In the data rows, zero lies at 4.5, halfway between 4 and 5.
The rows are grouped in 4 ways, from coarse to fine; each group lies inside one group of the grouping before and may be the whole of it. The rows also spread widely along two directions, which tell nothing about the groups. In each grouping, groups are numbered from 0 in the order they first appear among the rows asked about.
The table, row by row:
[8 6 4 7 5 1 3 3 5 5 5 0 6 6 7 8 1 9 8 0 7 3 3 4]
[9 5 7 7 5 2 6 6 9 9 6 0 1 9 3 1 4 9 5 1 4 5 4 7]
[4 5 3 5 5 2 4 2 2 2 5 3 7 4 8 9 4 5 4 1 6 4 5 5]
[4 5 3 5 4 4 3 3 4 3 3 7 6 2 5 7 4 3 6 6 6 5 4 3]
[3 5 4 3 5 6 5 4 2 3 5 5 5 3 4 5 6 2 3 5 4 5 5 4]
[0 2 2 3 4 6 4 3 3 3 5 7 6 1 4 7 5 2 5 6 5 4 6 4]
[2 4 1 5 5 3 5 0 2 2 4 8 9 2 8 9 3 3 7 3 9 4 6 5]
[0 2 3 1 3 9 4 4 4 3 3 9 4 0 2 5 7 0 3 9 3 6 7 3]
[9 5 8 6 3 5 4 7 8 8 4 2 0 6 1 0 5 6 4 7 1 7 3 3]
[4 4 3 6 5 3 5 3 5 5 7 1 5 7 5 5 3 9 7 0 4 5 5 5]
[5 6 7 4 4 6 5 7 4 6 5 3 1 6 2 1 6 4 2 6 2 6 4 3]
[2 4 3 5 6 3 5 1 2 3 4 6 9 5 8 9 3 4 7 4 8 3 5 5]
[8 4 7 4 6 6 5 9 9 9 6 2 1 8 2 0 6 5 3 7 1 5 4 5]
[6 4 5 4 4 6 5 5 6 7 4 5 2 5 3 2 6 3 4 7 5 5 5 5]
[8 7 4 7 6 2 4 5 4 3 6 1 6 6 7 6 2 9 6 0 5 3 3 4]
[2 3 2 4 7 5 4 5 5 3 5 7 6 4 6 6 5 2 5 5 6 4 5 4]
[4 4 5 4 3 5 5 4 5 5 4 7 3 4 3 3 6 2 4 7 5 6 5 4]
[8 5 3 7 6 0 5 2 5 5 7 0 7 9 8 7 1 9 8 0 8 4 4 7]
[2 3 3 4 6 5 4 6 5 4 5 6 6 4 4 5 5 3 5 5 5 4 5 5]
[5 5 6 4 4 5 5 5 5 5 5 4 4 3 3 3 7 3 2 6 3 5 4 5]
[1 3 2 4 6 4 4 2 3 3 4 6 7 3 7 8 4 4 7 3 5 4 5 5]
[6 4 6 4 4 5 5 6 7 7 4 4 4 8 2 0 5 4 3 7 2 5 4 5]
[1 2 4 2 5 8 5 6 5 5 5 7 6 1 4 2 6 0 4 8 4 4 6 5]
[9 5 8 4 3 5 6 9 8 8 7 0 0 8 1 0 6 6 2 6 1 5 1 5]
[9 6 5 5 5 3 4 6 4 6 5 2 6 5 6 4 3 9 5 1 4 4 4 5]
[5 3 4 6 6 3 5 4 6 5 6 1 6 7 8 5 2 9 7 0 4 4 4 7]
[9 7 5 8 6 0 5 6 5 5 7 0 4 8 7 5 2 9 7 0 3 3 3 5]
[5 3 6 5 5 5 4 6 7 6 5 2 2 7 4 1 5 7 5 4 2 5 4 5]
[3 4 4 4 4 4 5 3 4 5 4 5 6 6 5 5 4 4 5 6 5 4 4 5]
[3 4 4 4 5 5 4 4 4 4 3 8 5 3 4 6 5 1 4 7 7 5 6 5]
[0 3 0 3 7 3 4 0 2 1 6 5 9 2 9 9 3 6 8 0 8 2 7 5]
[0 5 1 3 4 6 4 0 0 0 3 9 8 0 6 9 5 0 4 5 8 4 7 3]
[6 5 6 4 3 6 3 7 7 6 3 7 1 3 2 1 6 2 4 9 3 6 4 3]
[2 5 4 4 4 4 4 2 3 2 4 6 6 2 5 8 5 1 3 5 6 5 5 4]
[5 4 5 5 6 5 4 8 7 6 6 2 2 7 3 2 5 6 4 5 3 5 4 5]
[4 5 4 5 5 4 4 4 5 4 3 6 5 4 4 6 4 4 5 5 7 5 6 6]
[4 4 2 6 5 2 5 1 3 3 5 2 9 7 9 9 1 9 7 0 8 2 5 6]
[1 3 2 4 5 5 5 3 4 3 6 5 6 3 6 6 4 4 6 3 4 4 6 5]
[7 6 7 5 5 5 6 6 5 6 6 0 2 8 4 1 4 8 3 2 3 6 3 5]
[8 4 6 5 4 5 6 6 7 8 5 3 2 7 2 0 5 6 4 5 4 6 4 5]
[2 4 6 3 3 6 4 5 4 4 4 7 3 1 2 4 7 0 2 8 3 6 4 4]
[7 5 4 5 5 3 5 4 5 5 5 3 5 6 5 4 4 7 6 2 7 5 5 6]
[1 4 2 4 5 5 5 1 2 3 3 8 9 3 7 8 3 2 6 6 7 4 5 6]
[4 4 4 5 6 5 4 6 6 5 5 5 4 6 5 4 5 4 5 4 4 4 5 5]
[5 5 6 3 2 7 4 7 4 5 2 8 2 2 1 1 6 1 2 9 2 6 4 2]
[0 3 0 3 5 6 3 2 2 0 3 9 8 0 6 9 5 0 5 7 8 4 7 4]
[4 5 2 6 6 2 4 0 3 3 5 4 8 5 8 9 2 7 7 0 9 4 5 6]
[0 2 4 3 4 7 4 5 5 4 3 8 3 3 3 3 6 0 4 8 2 5 5 4]
[7 6 6 5 4 5 4 7 5 4 5 4 3 3 3 3 5 4 4 5 2 4 4 3]
[4 5 3 4 4 3 5 3 3 3 6 4 7 4 8 8 3 5 5 2 7 3 4 5]
[3 5 5 4 3 5 5 5 4 4 4 5 4 4 4 4 5 3 4 6 5 5 4 4]
[6 6 3 6 4 2 4 4 2 3 4 4 6 5 6 8 2 9 6 0 6 4 4 3]
[0 3 3 3 4 5 5 1 2 3 3 9 8 3 6 8 4 0 5 7 7 3 6 5]
[4 4 5 4 4 5 5 5 5 6 3 6 5 6 4 3 5 3 4 8 4 5 4 5]
[4 5 4 4 4 4 3 3 4 3 3 7 5 2 5 7 4 3 6 6 5 5 5 3]
[9 6 7 5 5 4 6 6 5 7 7 0 2 9 4 1 4 9 3 0 3 5 3 5]
[6 6 8 4 2 7 5 9 6 5 3 6 0 4 0 0 7 1 2 9 0 6 4 2]
[6 6 3 6 5 2 4 3 2 3 4 4 7 5 7 8 2 9 6 0 6 3 4 4]
[8 5 5 7 7 1 5 4 7 7 6 0 5 9 6 5 2 9 6 0 7 4 4 8]
[7 6 6 5 3 4 3 6 6 5 4 3 2 5 4 3 5 6 3 6 3 5 4 3]
[5 4 4 5 5 4 5 3 4 5 5 4 6 7 5 5 4 5 5 5 5 3 4 5]
[2 4 3 4 5 4 5 2 3 3 3 6 9 4 7 8 3 4 6 5 7 3 5 6]
[7 5 6 4 3 6 4 8 5 7 3 5 2 4 2 1 6 4 2 7 2 5 4 3]
[2 4 4 2 3 6 5 4 3 3 4 8 5 1 4 5 6 0 3 9 6 4 4 4]
[4 3 6 4 5 6 4 7 7 7 5 4 1 6 3 0 6 4 4 7 1 6 4 5]
[4 4 6 3 3 6 4 5 5 4 5 5 4 2 3 3 7 0 2 7 3 5 5 5]
[1 2 5 1 4 9 4 7 6 5 4 8 4 1 1 0 7 0 3 9 3 4 6 5]
[8 6 4 7 4 2 4 4 3 5 5 1 4 7 6 6 3 9 5 0 4 5 3 3]
[8 5 7 4 3 6 4 8 5 7 3 4 2 4 2 1 6 4 2 7 1 5 4 3]
[7 7 5 6 5 3 5 6 5 4 5 3 5 5 6 5 3 7 6 3 4 4 3 4]
[9 6 7 7 6 2 6 7 6 8 9 0 2 9 6 1 3 9 4 0 3 4 3 6]
[5 5 5 4 3 6 4 6 6 5 3 7 2 2 2 3 6 2 4 9 3 6 4 3]
[6 6 4 6 4 2 4 3 5 4 4 3 4 6 6 7 4 8 5 2 4 5 4 4]
[3 4 3 5 5 3 4 2 4 3 4 5 6 5 7 9 4 4 6 3 8 4 6 6]
[7 6 6 4 6 4 5 5 4 6 7 0 5 7 6 3 3 8 4 1 5 4 4 6]
[5 4 4 5 4 4 5 4 4 5 4 6 4 5 4 5 5 4 5 5 6 5 5 4]
[3 4 4 4 5 5 5 5 5 5 3 7 4 4 4 5 6 2 5 7 6 5 6 6]
[7 5 6 5 4 5 3 6 6 6 3 4 2 4 3 3 5 4 5 7 3 6 3 3]
[0 1 4 2 3 9 4 5 4 3 1 9 3 0 2 3 8 0 3 9 2 6 6 3]
[6 5 5 4 4 4 6 5 5 5 6 2 4 6 5 4 4 6 4 3 5 5 3 5]
[2 4 4 4 3 5 5 4 3 3 4 6 5 2 5 6 5 1 4 7 6 4 4 4]
[3 3 4 3 5 6 5 5 6 5 6 5 5 3 5 3 5 4 5 4 4 4 6 6]
[1 3 2 3 6 6 4 6 4 4 5 7 6 3 5 6 6 1 5 7 5 3 6 4]
[4 5 3 6 4 3 3 2 4 3 3 5 7 2 7 9 3 5 7 3 7 4 4 3]
[0 2 2 3 5 6 3 2 3 2 4 8 7 2 6 6 4 2 6 5 5 4 6 5]
[6 5 5 4 4 5 4 6 4 5 3 5 4 4 4 3 5 4 3 5 3 4 4 3]
[7 5 7 5 4 4 5 5 6 6 6 1 3 6 4 2 5 6 2 3 3 5 3 6]
[5 4 5 4 4 5 3 5 5 4 3 6 4 2 3 5 5 2 5 8 4 5 4 3]
[0 2 3 4 5 5 4 3 4 3 3 7 5 3 5 6 5 2 5 6 4 5 6 5]
[2 4 3 3 3 6 3 4 1 2 1 9 5 0 4 8 6 0 3 7 5 5 6 2]
[5 5 5 4 3 5 3 4 5 4 2 7 4 2 3 5 5 2 5 8 5 5 4 3]
[5 5 5 4 4 4 5 4 4 4 6 2 5 4 5 5 5 5 3 3 4 4 4 5]
[6 6 5 6 5 3 4 5 3 3 5 4 5 4 5 6 3 6 6 3 4 4 3 3]
[5 6 4 6 4 4 4 5 3 3 4 5 4 3 5 6 4 4 5 5 3 4 4 3]
[5 5 3 6 6 1 5 1 3 4 5 1 9 8 9 8 1 9 7 0 8 2 4 6]
[3 3 6 4 4 6 4 5 5 6 2 8 3 3 2 4 7 0 4 9 6 5 5 5]
[1 3 3 4 5 5 5 4 5 4 6 5 5 3 4 5 5 4 5 4 4 4 6 4]
[4 6 1 6 6 1 3 0 0 0 4 5 9 3 9 9 1 9 7 0 9 2 5 4]
[9 6 8 4 4 6 5 9 7 7 4 3 0 5 1 0 6 4 3 8 0 4 3 3]
[3 5 5 3 5 6 5 4 2 4 5 4 5 3 5 4 5 3 3 5 5 4 5 5]
[4 4 4 4 3 6 4 4 5 5 3 8 4 3 2 3 6 1 4 8 6 6 5 4]
[7 4 6 5 4 5 5 6 6 7 4 5 2 6 2 2 5 4 4 6 5 6 4 5]
[0 2 3 2 4 7 4 5 4 4 4 8 4 1 2 4 7 0 4 9 3 5 6 3]
[5 5 6 4 4 4 4 4 5 4 6 3 5 4 4 5 5 4 3 4 4 5 3 5]
[4 5 3 5 6 3 4 2 4 3 4 4 7 6 7 8 3 6 6 1 8 4 5 6]
[3 5 5 3 4 7 4 5 3 4 4 5 4 4 4 3 6 2 2 6 4 5 5 4]
[7 5 6 5 4 5 4 6 6 6 4 4 2 4 3 3 5 4 5 7 3 5 4 3]
[9 7 5 7 6 2 5 6 5 4 6 0 4 7 7 5 2 9 6 0 4 3 3 4]
[3 5 4 4 5 4 4 2 3 2 5 5 7 2 6 7 5 3 3 3 6 4 5 5]
[6 6 4 6 4 2 5 3 4 4 7 1 6 7 7 6 2 9 6 0 6 3 3 6]
[5 3 5 4 3 7 5 6 6 6 4 7 2 4 1 1 6 1 3 9 4 6 5 5]
[8 6 7 6 4 2 5 5 6 7 7 0 3 9 5 3 4 9 4 0 2 6 3 6]
[5 4 6 5 5 5 5 6 6 6 3 5 2 6 2 3 6 3 4 8 4 6 5 5]
[4 5 4 5 5 4 4 4 5 4 4 5 4 5 4 6 5 4 5 5 6 5 5 6]
[7 6 4 6 5 3 5 5 4 3 6 3 5 5 6 6 3 7 6 2 4 3 3 4]
[5 5 4 6 6 3 5 3 5 5 4 4 6 6 6 7 3 6 6 2 8 4 5 7]
[4 3 4 5 6 4 4 4 6 5 6 2 4 7 6 3 3 8 6 2 3 5 4 6]
[4 5 5 3 4 5 5 4 3 4 5 4 2 5 4 4 6 3 2 5 3 6 4 3]
[9 7 7 7 4 2 5 7 6 6 6 0 1 8 4 2 3 9 5 1 1 4 3 4]
[9 6 8 5 3 5 4 8 8 7 4 2 0 7 1 0 6 6 2 8 0 6 3 3]
[2 3 2 4 5 4 4 3 4 3 6 5 7 3 6 6 3 5 6 1 6 4 6 5]
[6 4 6 6 5 4 5 6 7 7 4 3 3 6 4 3 5 6 4 5 5 5 5 7]
[1 3 2 4 6 4 4 2 3 3 6 4 7 4 6 7 3 7 7 1 6 4 6 5]
[2 4 6 2 0 8 5 7 5 6 3 9 1 2 0 0 8 0 1 9 2 6 4 3]
[7 6 5 6 5 3 5 6 4 4 5 4 4 4 6 5 4 6 5 3 3 3 4 3]
[6 4 5 5 5 4 4 5 6 6 4 4 3 6 3 3 5 4 4 6 5 5 5 6]
[7 6 4 5 6 2 5 3 3 4 7 0 5 8 7 6 2 9 5 0 5 5 4 5]
[4 3 4 4 5 5 5 5 6 5 7 2 5 5 5 3 4 8 5 2 4 4 6 5]
[3 5 4 4 4 4 4 3 3 3 5 4 6 3 5 6 5 3 3 4 5 4 4 5]
[2 5 4 4 4 6 4 5 2 1 2 9 4 0 4 6 5 0 4 9 3 4 5 2]
[1 3 5 2 3 8 5 5 4 5 1 9 4 2 2 2 7 0 2 9 4 5 5 4]
[5 5 4 4 5 4 5 3 3 4 6 2 5 5 5 5 4 6 3 1 5 4 4 4]
[2 3 5 4 4 6 4 5 5 5 4 6 2 4 3 2 6 2 4 8 2 6 5 4]
[7 4 5 5 5 4 6 4 5 6 5 3 5 6 5 4 4 6 5 3 7 4 5 6]
[4 5 4 3 4 6 4 6 3 4 2 7 5 2 4 5 5 2 3 7 4 4 4 3]
[5 4 5 4 5 6 5 5 6 5 4 6 4 4 4 3 6 2 4 7 6 4 6 6]
[9 6 7 6 5 2 6 6 7 7 8 0 3 8 5 2 4 9 3 0 3 5 3 6]
[6 4 5 5 5 3 6 4 5 6 5 2 7 9 7 4 3 8 6 3 6 3 4 6]
[3 5 4 4 3 5 4 4 2 3 2 8 4 2 4 6 5 2 3 7 4 5 5 2]
Rows drawn again from the table, each followed by its group in each grouping:
[6 6 8 4 2 7 5 9 6 5 3 6 0 4 0 0 7 1 2 9 0 6 4 2] >> 0 0 0 0
[4 4 2 6 5 2 5 1 3 3 5 2 9 7 9 9 1 9 7 0 8 2 5 6] >> 1 1 1 1
[8 6 4 7 4 2 4 4 3 5 5 1 4 7 6 6 3 9 5 0 4 5 3 3] >> 0 2 2 2
[5 4 5 4 5 6 5 5 6 5 4 6 4 4 4 3 6 2 4 7 6 4 6 6] >> 1 3 3 3
[3 4 4 4 4 4 5 3 4 5 4 5 6 6 5 5 4 4 5 6 5 4 4 5] >> 1 1 1 1
[7 4 5 5 5 4 6 4 5 6 5 3 5 6 5 4 4 6 5 3 7 4 5 6] >> 1 4 4 4
[5 4 4 5 5 4 5 3 4 5 5 4 6 7 5 5 4 5 5 5 5 3 4 5] >> 1 1 1 1
[2 4 4 4 3 5 5 4 3 3 4 6 5 2 5 6 5 1 4 7 6 4 4 4] >> 2 5 5 5
[9 5 7 7 5 2 6 6 9 9 6 0 1 9 3 1 4 9 5 1 4 5 4 7] >> 1 3 3 6
[4 5 3 6 4 3 3 2 4 3 3 5 7 2 7 9 3 5 7 3 7 4 4 3] >> 0 6 6 7
[2 4 3 3 3 6 3 4 1 2 1 9 5 0 4 8 6 0 3 7 5 5 6 2] >> 0 2 2 2
[6 5 5 4 4 4 6 5 5 5 6 2 4 6 5 4 4 6 4 3 5 5 3 5] >> 2 5 5 5
[9 5 8 4 3 5 6 9 8 8 7 0 0 8 1 0 6 6 2 6 1 5 1 5] >> 2 5 5 5
[2 4 3 4 5 4 5 2 3 3 3 6 9 4 7 8 3 4 6 5 7 3 5 6] >> 1 1 1 1
[5 4 4 5 4 4 5 4 4 5 4 6 4 5 4 5 5 4 5 5 6 5 5 4] >> 1 4 4 4
[5 5 4 4 5 4 5 3 3 4 6 2 5 5 5 5 4 6 3 1 5 4 4 4] >> 2 7 7 8
[0 2 2 3 4 6 4 3 3 3 5 7 6 1 4 7 5 2 5 6 5 4 6 4] >> 3 8 8 9
[7 5 6 5 4 5 3 6 6 6 3 4 2 4 3 3 5 4 5 7 3 6 3 3] >> 0 6 6 7
[3 5 5 3 4 7 4 5 3 4 4 5 4 4 4 3 6 2 2 6 4 5 5 4] >> 2 7 7 8
[8 7 4 7 6 2 4 5 4 3 6 1 6 6 7 6 2 9 6 0 5 3 3 4] >> 0 0 0 0
[5 4 5 4 4 5 3 5 5 4 3 6 4 2 3 5 5 2 5 8 4 5 4 3] >> 0 6 6 7
[7 6 6 4 6 4 5 5 4 6 7 0 5 7 6 3 3 8 4 1 5 4 4 6] >> 2 7 7 8
[5 6 7 4 4 6 5 7 4 6 5 3 1 6 2 1 6 4 2 6 2 6 4 3] >> 2 7 7 8
[6 5 6 4 3 6 3 7 7 6 3 7 1 3 2 1 6 2 4 9 3 6 4 3] >> 0 6 6 7
[9 6 7 6 5 2 6 6 7 7 8 0 3 8 5 2 4 9 3 0 3 5 3 6] >> 2 9 9 10
[8 6 7 6 4 2 5 5 6 7 7 0 3 9 5 3 4 9 4 0 2 6 3 6] >> 2 9 9 10
[3 5 4 4 5 4 4 2 3 2 5 5 7 2 6 7 5 3 3 3 6 4 5 5] >> 2 9 9 10
[9 5 8 6 3 5 4 7 8 8 4 2 0 6 1 0 5 6 4 7 1 7 3 3] >> 0 6 6 7
[5 4 5 5 6 5 4 8 7 6 6 2 2 7 3 2 5 6 4 5 3 5 4 5] >> 3 10 10 11
[6 4 5 5 5 4 4 5 6 6 4 4 3 6 3 3 5 4 4 6 5 5 5 6] >> 1 3 3 3
[2 4 4 2 3 6 5 4 3 3 4 8 5 1 4 5 6 0 3 9 6 4 4 4] >> 2 5 5 5
[4 4 3 6 5 3 5 3 5 5 7 1 5 7 5 5 3 9 7 0 4 5 5 5] >> 3 8 8 9
[0 2 3 2 4 7 4 5 4 4 4 8 4 1 2 4 7 0 4 9 3 5 6 3] >> 3 8 8 9
[7 6 6 5 4 5 4 7 5 4 5 4 3 3 3 3 5 4 4 5 2 4 4 3] >> 0 0 0 0
[4 4 4 4 3 6 4 4 5 5 3 8 4 3 2 3 6 1 4 8 6 6 5 4] >> 1 4 4 4
[2 4 3 5 6 3 5 1 2 3 4 6 9 5 8 9 3 4 7 4 8 3 5 5] >> 1 1 1 1
[1 3 2 3 6 6 4 6 4 4 5 7 6 3 5 6 6 1 5 7 5 3 6 4] >> 3 10 10 11
[4 5 3 4 4 3 5 3 3 3 6 4 7 4 8 8 3 5 5 2 7 3 4 5] >> 2 5 5 5
[2 3 2 4 7 5 4 5 5 3 5 7 6 4 6 6 5 2 5 5 6 4 5 4] >> 3 10 10 11
[2 4 6 2 0 8 5 7 5 6 3 9 1 2 0 0 8 0 1 9 2 6 4 3] >> 2 5 5 5
[7 4 6 5 4 5 5 6 6 7 4 5 2 6 2 2 5 4 4 6 5 6 4 5] >> 1 4 4 4
[4 5 4 5 5 4 4 4 5 4 3 6 5 4 4 6 4 4 5 5 7 5 6 6] >> 1 3 3 3
[9 7 5 7 6 2 5 6 5 4 6 0 4 7 7 5 2 9 6 0 4 3 3 4] >> 0 0 0 0
[5 5 6 3 2 7 4 7 4 5 2 8 2 2 1 1 6 1 2 9 2 6 4 2] >> 0 2 2 2
[4 5 4 3 4 6 4 6 3 4 2 7 5 2 4 5 5 2 3 7 4 4 4 3] >> 0 2 2 2
[4 3 4 5 6 4 4 4 6 5 6 2 4 7 6 3 3 8 6 2 3 5 4 6] >> 3 11 11 12
[6 5 5 4 4 5 4 6 4 5 3 5 4 4 4 3 5 4 3 5 3 4 4 3] >> 0 2 2 2
[2 4 1 5 5 3 5 0 2 2 4 8 9 2 8 9 3 3 7 3 9 4 6 5] >> 1 4 4 4
[5 5 5 4 4 4 5 4 4 4 6 2 5 4 5 5 5 5 3 3 4 4 4 5] >> 2 9 9 10
[5 3 5 4 3 7 5 6 6 6 4 7 2 4 1 1 6 1 3 9 4 6 5 5] >> 1 4 4 4
[4 3 6 4 5 6 4 7 7 7 5 4 1 6 3 0 6 4 4 7 1 6 4 5] >> 3 11 11 12
[5 3 4 6 6 3 5 4 6 5 6 1 6 7 8 5 2 9 7 0 4 4 4 7] >> 3 11 11 12
[5 4 6 5 5 5 5 6 6 6 3 5 2 6 2 3 6 3 4 8 4 6 5 5] >> 1 3 3 3
[4 4 5 4 4 5 5 5 5 6 3 6 5 6 4 3 5 3 4 8 4 5 4 5] >> 1 1 1 1
[4 4 6 3 3 6 4 5 5 4 5 5 4 2 3 3 7 0 2 7 3 5 5 5] >> 2 9 9 10
[9 7 7 7 4 2 5 7 6 6 6 0 1 8 4 2 3 9 5 1 1 4 3 4] >> 0 0 0 0
[7 6 6 5 3 4 3 6 6 5 4 3 2 5 4 3 5 6 3 6 3 5 4 3] >> 0 6 12 13
[6 4 5 5 5 3 6 4 5 6 5 2 7 9 7 4 3 8 6 3 6 3 4 6] >> 1 1 1 1
[2 5 4 4 4 6 4 5 2 1 2 9 4 0 4 6 5 0 4 9 3 4 5 2] >> 0 0 0 0
[5 5 5 4 3 6 4 6 6 5 3 7 2 2 2 3 6 2 4 9 3 6 4 3] >> 0 6 6 7
[7 7 5 6 5 3 5 6 5 4 5 3 5 5 6 5 3 7 6 3 4 4 3 4] >> 0 0 0 0
[7 5 7 5 4 4 5 5 6 6 6 1 3 6 4 2 5 6 2 3 3 5 3 6] >> 2 9 9 10
[3 5 4 3 5 6 5 4 2 3 5 5 5 3 4 5 6 2 3 5 4 5 5 4] >> 2 7 7 8
[4 6 1 6 6 1 3 0 0 0 4 5 9 3 9 9 1 9 7 0 9 2 5 4] >> 0 2 2 2
[3 5 4 4 3 5 4 4 2 3 2 8 4 2 4 6 5 2 3 7 4 5 5 2] >> 0 2 2 2
[0 5 1 3 4 6 4 0 0 0 3 9 8 0 6 9 5 0 4 5 8 4 7 3] >> 2 7 7 8
[9 6 8 5 3 5 4 8 8 7 4 2 0 7 1 0 6 6 2 8 0 6 3 3] >> 0 6 12 13
[8 4 7 4 6 6 5 9 9 9 6 2 1 8 2 0 6 5 3 7 1 5 4 5] >> 3 10 10 11
[0 3 3 3 4 5 5 1 2 3 3 9 8 3 6 8 4 0 5 7 7 3 6 5] >> 1 1 1 1
[1 2 4 2 5 8 5 6 5 5 5 7 6 1 4 2 6 0 4 8 4 4 6 5] >> 3 8 8 9
[7 5 6 4 3 6 4 8 5 7 3 5 2 4 2 1 6 4 2 7 2 5 4 3] >> 0 2 2 2
[5 5 4 6 6 3 5 3 5 5 4 4 6 6 6 7 3 6 6 2 8 4 5 7] >> 1 3 3 6
[5 5 6 4 4 4 4 4 5 4 6 3 5 4 4 5 5 4 3 4 4 5 3 5] >> 2 9 9 10
[7 5 6 5 4 5 4 6 6 6 4 4 2 4 3 3 5 4 5 7 3 5 4 3] >> 0 6 6 7
[7 6 7 5 5 5 6 6 5 6 6 0 2 8 4 1 4 8 3 2 3 6 3 5] >> 2 7 7 8
[6 4 5 4 4 6 5 5 6 7 4 5 2 5 3 2 6 3 4 7 5 5 5 5] >> 1 4 4 4
[6 6 5 6 5 3 4 5 3 3 5 4 5 4 5 6 3 6 6 3 4 4 3 3] >> 0 0 0 0
[7 5 4 5 5 3 5 4 5 5 5 3 5 6 5 4 4 7 6 2 7 5 5 6] >> 1 4 4 4
[9 6 5 5 5 3 4 6 4 6 5 2 6 5 6 4 3 9 5 1 4 4 4 5] >> 0 2 2 2
[5 5 3 6 6 1 5 1 3 4 5 1 9 8 9 8 1 9 7 0 8 2 4 6] >> 1 1 1 1
[3 5 4 4 4 4 4 3 3 3 5 4 6 3 5 6 5 3 3 4 5 4 4 5] >> 2 9 9 10
[1 4 2 4 5 5 5 1 2 3 3 8 9 3 7 8 3 2 6 6 7 4 5 6] >> 1 1 1 1
[3 4 4 4 5 5 5 5 5 5 3 7 4 4 4 5 6 2 5 7 6 5 6 6] >> 1 3 3 6
[2 3 2 4 5 4 4 3 4 3 6 5 7 3 6 6 3 5 6 1 6 4 6 5] >> 3 8 8 9
[6 6 4 6 4 2 4 3 5 4 4 3 4 6 6 7 4 8 5 2 4 5 4 4] >> 0 6 12 13
[4 5 4 5 5 4 4 4 5 4 4 5 4 5 4 6 5 4 5 5 6 5 5 6] >> 1 3 3 3
[9 6 7 7 6 2 6 7 6 8 9 0 2 9 6 1 3 9 4 0 3 4 3 6] >> 2 7 7 8
[1 3 3 4 5 5 5 4 5 4 6 5 5 3 4 5 5 4 5 4 4 4 6 4] >> 3 8 8 9
[3 4 3 5 5 3 4 2 4 3 4 5 6 5 7 9 4 4 6 3 8 4 6 6] >> 1 3 3 3
[0 2 3 1 3 9 4 4 4 3 3 9 4 0 2 5 7 0 3 9 3 6 7 3] >> 3 8 8 9
[4 5 3 5 5 2 4 2 2 2 5 3 7 4 8 9 4 5 4 1 6 4 5 5] >> 2 9 9 10
[3 5 5 3 5 6 5 4 2 4 5 4 5 3 5 4 5 3 3 5 5 4 5 5] >> 2 7 7 8
[6 6 3 6 4 2 4 4 2 3 4 4 6 5 6 8 2 9 6 0 6 4 4 3] >> 0 2 2 2
[2 5 4 4 4 4 4 2 3 2 4 6 6 2 5 8 5 1 3 5 6 5 5 4] >> 2 9 9 10
[7 6 5 6 5 3 5 6 4 4 5 4 4 4 6 5 4 6 5 3 3 3 4 3] >> 0 0 0 0
[0 2 4 3 4 7 4 5 5 4 3 8 3 3 3 3 6 0 4 8 2 5 5 4] >> 3 11 11 12
[3 3 6 4 4 6 4 5 5 6 2 8 3 3 2 4 7 0 4 9 6 5 5 5] >> 1 3 3 6
[8 5 3 7 6 0 5 2 5 5 7 0 7 9 8 7 1 9 8 0 8 4 4 7] >> 1 4 4 4
[8 6 4 7 5 1 3 3 5 5 5 0 6 6 7 8 1 9 8 0 7 3 3 4] >> 0 6 6 7
[1 3 2 4 6 4 4 2 3 3 6 4 7 4 6 7 3 7 7 1 6 4 6 5] >> 3 8 8 9
[4 5 4 4 4 4 3 3 4 3 3 7 5 2 5 7 4 3 6 6 5 5 5 3] >> 0 6 6 7
[1 3 2 4 6 4 4 2 3 3 4 6 7 3 7 8 4 4 7 3 5 4 5 5] >> 3 11 11 12
[4 3 4 4 5 5 5 5 6 5 7 2 5 5 5 3 4 8 5 2 4 4 6 5] >> 3 8 8 9
[2 3 5 4 4 6 4 5 5 5 4 6 2 4 3 2 6 2 4 8 2 6 5 4] >> 3 11 11 12
[6 6 3 6 5 2 4 3 2 3 4 4 7 5 7 8 2 9 6 0 6 3 4 4] >> 0 2 2 2
[8 5 7 4 3 6 4 8 5 7 3 4 2 4 2 1 6 4 2 7 1 5 4 3] >> 0 2 2 2
[5 3 6 5 5 5 4 6 7 6 5 2 2 7 4 1 5 7 5 4 2 5 4 5] >> 3 11 11 12
[2 3 3 4 6 5 4 6 5 4 5 6 6 4 4 5 5 3 5 5 5 4 5 5] >> 3 10 10 11
[2 4 6 3 3 6 4 5 4 4 4 7 3 1 2 4 7 0 2 8 3 6 4 4] >> 2 9 9 10
[5 5 5 4 3 5 3 4 5 4 2 7 4 2 3 5 5 2 5 8 5 5 4 3] >> 0 6 6 7
[4 4 5 4 3 5 5 4 5 5 4 7 3 4 3 3 6 2 4 7 5 6 5 4] >> 1 4 4 4
[5 5 6 4 4 5 5 5 5 5 5 4 4 3 3 3 7 3 2 6 3 5 4 5] >> 2 9 9 10
[0 2 3 4 5 5 4 3 4 3 3 7 5 3 5 6 5 2 5 6 4 5 6 5] >> 3 11 11 12
[4 5 3 5 4 4 3 3 4 3 3 7 6 2 5 7 4 3 6 6 6 5 4 3] >> 0 6 6 7
[3 5 5 4 3 5 5 5 4 4 4 5 4 4 4 4 5 3 4 6 5 5 4 4] >> 2 5 5 5
[8 5 5 7 7 1 5 4 7 7 6 0 5 9 6 5 2 9 6 0 7 4 4 8] >> 1 3 3 6
